In the rows, zero is written as 128.
Rows swapped in pairs by one turn or mirror: which row each one swaps with
The rows were stretched afterwards, more along some directions than others.
Rami: [147 122 111 108 127 137 170  96 124 150 114 156 118 171 107 148 174 109
 138  77 110 135 121 157 141 164]
Kobi: [138 101 113 117 139 118 162  91 135 136 115 150 125 158 115 147 165 116
 129  81 100 146 109 141 135 171]
bukog: [163 127 115 110 143 162 163  86 112 141  96 150 114 145 129 136 173  91
 132  95 122 146 127 162 130 160]
dufos: [146  96 129 135 139 117 149 111 121 142 114 148 147 140 128 134 150 119
 122  96 112 122 128 154 137 153]
Rin: [142 123 120 114 123 132 184 104 112 140 105 153 110 124  99 114 153 153
 103 126 132 117 179 123 122 160]
kulug: [144 103 126 124 137 115 163 126 132 141 134 150 123 146 125 155 150 103
 133  90  90 135 111 145 119 159]
sigud: [122 129 111 102 132 136 175 113 126 132 111 125 110 153 107 139 166 103
 126 106 116 130 130 147 148 158]
Dufe: [142 141 115 124 133 138 165 121 131 122 119 163 109 163 106 125 193 125
 121 107 112 126 128 165 135 144]
guga: [157 116 105 104 147 146 164  81 121 121  92 165 108 150 125 117 179 113
 138  95 128 152 146 154 143 186]
vugu: [130 102 108 118 109 146 170  80 105 143 107 137 123 137 117 128 165 128
 133 110 107 133 153 137 150 169]
lusaf: [152 140 108 125 117 125 169 106 127 143  89 158 122 148 115 102 148 123
 118 116 116 133 124 141 110 169]
Zigip: [143  95 125 117 150 121 163 119 114 141 104 148 137 126 128 125 143 110
 118 103 105 140 146 127 121 157]
gagu: [141 143 140 109 146 137 152 136 123 135 123 160 114 138 129 137 154 101
 140  98 133 122 119 150 122 141]
remu: [140 115 104 119 131 100 186 102 121 133 115 150 130 145 106 121 169 118
 112  89 122 137 148 143 134 161]
zurov: [145 114 114 114 121 135 171  77 121 140  89 144  96 146 111 129 148 139
 128 116 130 128 149 146 140 174]
Fup: [147  98 125 131 126 124 157  97 127 137 121 141 112 155 109 141 166 130
 114 110  90 132 132 148 126 160]
zibe: [122 110 111 111 117 125 176 106 114 125 143 137 121 121 129 147 158 103
 141 100 116 140 128 144 139 163]
Ruzev: [138 115 120 122 143 148 145 104 119 119 111 144 127 149 114 115 174 143
 114 116  96 131 145 136 145 145]
sor: [141 117 126 104 130 122 169  88 124 138 100 134 119 132 131 146 142 110
 118  98 110 142 119 135 123 172]
pubu: [142 135 110  99 140 153 183  83 115 123 110 168  97 145 117 126 165 116
 151 104 135 143 145 152 139 172]
Tel: [160  83 113 108 141 104 173  87 112 137 107 150 111 142 119 138 170 113
 119  78 101 143 145 138 145 153]
bivo: [140 103 114 125 144 103 175  83 132 130  89 148 112 158 130 109 160 129
 112 104  91 146 134 143 131 171]
gosu: [141 140 123 110 148 155 163 116 132 112 122 152  92 152 118 126 172 124
 129 118 121 137 145 154 138 152]
mupa: [162  99 120 122 140 115 137  92 118 128 102 160 107 151 120 117 167 120
 140  78 119 136 134 147 138 151]
Vuvis: [158 107 120 130 136 119 142  78 120 137  84 154 114 141 134 113 138 121
 122  97 118 148 126 145 125 164]
Deg: [140 112 119 120 134 138 173 105 122 151 120 140 109 127 125 136 170 101
 115 101 116 137 123 153 114 160]
lolal: [130 112 133 115 132 150 133 122 121 137 133 132 114 134 134 158 149  95
 150 105 114 133 109 151 132 153]
zas: [145 118 120 114 127 157 162  67 120 137 109 158  97 171  98 124 190 150
 128 104 107 133 153 139 148 163]
sar: [134 111 128 118 145 126 144 106 116 120 111 139 126 118 126 132 155 127
 119 100 141 127 147 130 151 145]
zirup: [149 107 130 100 152 130 161  94 128 132 106 163  92 167 111 138 148 129
 142  94  91 135 141 140 130 163]
Gili: [135 105 126 132 125  96 176 126 126 133 117 135 131 157 102 134 151 137
 110 108  86 116 125 145 129 140]
lalad: [157 119 130 106 158 118 170 123 124 129 102 152 106 148 128 128 142  98
 138  96 112 134 147 152 119 150]
nep: [136 148 126 118 127 163 157 101 118 142  85 165 125 140 109 108 152 141
 122 129 133 122 136 129 122 166]
lum: [146 126 121 127 117 153 148  92 116 152  93 136  99 135 126 121 150 111
 133 117 139 129 133 145 129 153]
taze: [158 126 113 109 162 143 147  86 132 127  90 163  92 185 107 109 175 124
 132 102 110 139 148 162 133 154]
Leni: [132 137 131 118 131 152 139  99 128 130 107 162  91 153 124 110 141 137
 142 127 116 136 135 137 121 155]
koze: [138 107 123 124 112 141 169 103 107 153 115 132 138 120 118 149 157 124
 113 106 109 122 137 124 145 152]
vade: [140 103 124 121 146 160 141  83 115 140  85 144 114 161 122 107 183 126
 135 103 112 136 147 140 148 160]
subi: [145 129 140 118 144 142 156 119 129 129 114 156 103 147 112 125 148 143
 120 128 122 113 157 155 124 146]
zur: [131 150 116  96 158 146 189 122 124 111 102 146 104 138 108 132 150 124
 118 124 141 125 167 151 140 164]
devi: [165  94 104 114 145 126 187  83 115 131  77 158 117 144 109 107 173 138
 107  99 112 138 164 141 130 182]
tirop: [145 110 128 119 139 142 153  94 122 142 108 160 122 131 125 121 150 135
 139 108 124 127 141 130 130 168]
notu: [154 108 128 126 123 123 173  93 135 151 111 151  94 142 121 143 154 128
 110 110  99 140 119 134 113 170]
Fiko: [126 110 142 118 141 111 162 125 131 133 109 139 129 152 119 135 142 142
 118 100  90 116 132 126 138 154]
miv: [152 114 105 100 133 135 173  99 124 134 120 151  90 160 111 134 179 107
 143  93 106 141 143 152 130 156]
les: [129 102 146 124 150 132 139 100 125 142 107 136 116 138 149 131 130 113
 129 111 101 142 113 138 120 158]
Guses: [169 104 127 137 129 118 166 102 126 130 113 174 122 153 121 122 172 148
 124 105  95 130 132 148 119 168]
zib: [137 110 133 126 129 120 160 126 128 137 121 141 137 151 104 144 155 127
 117  97 102 114 113 142 121 143]
niza: [170  91 121 124 131 121 166  95 116 146 105 156 126 148 128 122 164 115
 133  88 100 131 132 145 115 163]
Bom: [147 103 108 125 110 126 187 114 118 151 111 131 133 141 103 140 184 119
 110  94 100 115 127 139 138 161]
Vemek: [133 112 118 129 131 108 141 112 141 137 123 137 130 163 116 141 162 115
 119  93  95 131 103 148 129 155]
buka: [136 110 152 127 131 142 131 108 135 140 118 147 125 159 123 163 149 128
 139  94  88 127  94 141 133 159]
vude: [164 108 114 108 148 108 176  83 121 134  93 165 116 167 100 127 168 124
 124  82 110 130 147 147 140 165]
petar: [151  97 119 103 153 128 178  73 115 148 101 154 114 137 127 130 180 110
 124  75 113 138 138 137 140 170]
fogi: [146 129 140 105 130 153 161 112 124 150 107 165 109 144 110 137 157 136
 132 110 107 119 136 118 123 161]
zud: [122 129 111 121 134 130 174 134 119 130 113 138 142 128 110 126 158 128
 113 115 138 114 155 145 135 159]
rarom: [125 143 125 115 138 120 168 143 131 130 110 146 130 140 106 124 167 117
 118 100 139 113 133 135 131 152]
bine: [136 114 116 116 139 134 165 119 104 130 111 142 140 113 129 108 162 117
 116 119 121 127 163 126 133 148]
vaz: [120 112 113 121 115 122 178 102 118 133 126 133 118 136 114 128 171 135
 125 109 112 122 138 139 144 146]
Dunoz: [127 115 122 121 129 139 150 136 116 133 139 138 130 120 114 134 156 115
 134 114 128 118 142 145 133 134]
mub: [140 111 122 102 153 129 174  94 131 126 116 149 100 156 118 135 156 134
 118 104 104 145 156 144 129 170]
nolip: [143 102 107 124 136 125 167 117 113 121 128 138 130 122 120 143 173 116
 120 101 135 127 152 156 154 149]
Mol: [153 131 130 130 141 151 155 130 126 134 105 166 115 158 119 118 163 126
 132 110 113 126 137 160 119 153]
Balo: [147 122 105 133 130 134 176 103 120 126 119 167 123 130 124 112 181 128
 127 108 136 138 139 158 126 162]
Pova: [145 106 105 113 120 149 160  79 107 140  93 145 125 144 128 137 162 109
 144  96 118 139 134 155 150 183]
kela: [162 125 119 105 140 144 181  85 110 133  81 168 104 122 117 110 142 143
 112 123 136 138 181 129 121 174]
gobo: [148  95 114 130 127 139 169  85 102 152 104 151 143 130 111 123 174 138
 112  99 119 124 157 127 148 160]
zege: [140 129 136 126 128 139 147 115 128 135 126 132 100 138 122 140 156 127
 117 115 107 121 126 137 134 134]
telaz: [124 127 123 122 141 122 148 133 124 124 132 149 131 135 127 126 150 112
 133 103 119 129 128 135 139 136]
nadar: [140 151 112 104 150 148 194 114 119 115 105 173 116 133 100 117 167 140
 119 118 148 124 178 142 139 167]
Gelum: [147  97 107 127 142 117 171 120 122 140 112 131 141 140 110 131 170 125
 108 102 119 117 161 149 152 153]
Tilu: [149 117 119 118 132 150 150  93 128 134  90 156 108 162  91 124 165 165
 118 119 126 118 163 152 143 169]
Res: [143 123 130  95 165 131 159 105 125 130  96 153 106 143 129 134 134 102
 147  95 131 136 134 141 132 168]
San: [137 110 110 114 120 115 161  89 123 135  99 142 121 156 125 128 151 106
 138  86 110 144 114 147 143 171]
puso: [139 125 113 112 142 168 163  89 111 137  87 155 117 155 106 114 176 145
 133 113 131 118 169 146 151 167]
fude: [130 110 137 142 129 120 144 116 139 145 123 120 105 148 120 139 148 123
 117 110  98 123 105 135 126 142]

Swapped with guga: sigud
Swapped with kela: koze
Swapped with fude: mupa
Swapped with les: gagu
Swapped with Fiko: Mol
Swapped with zur: Pova

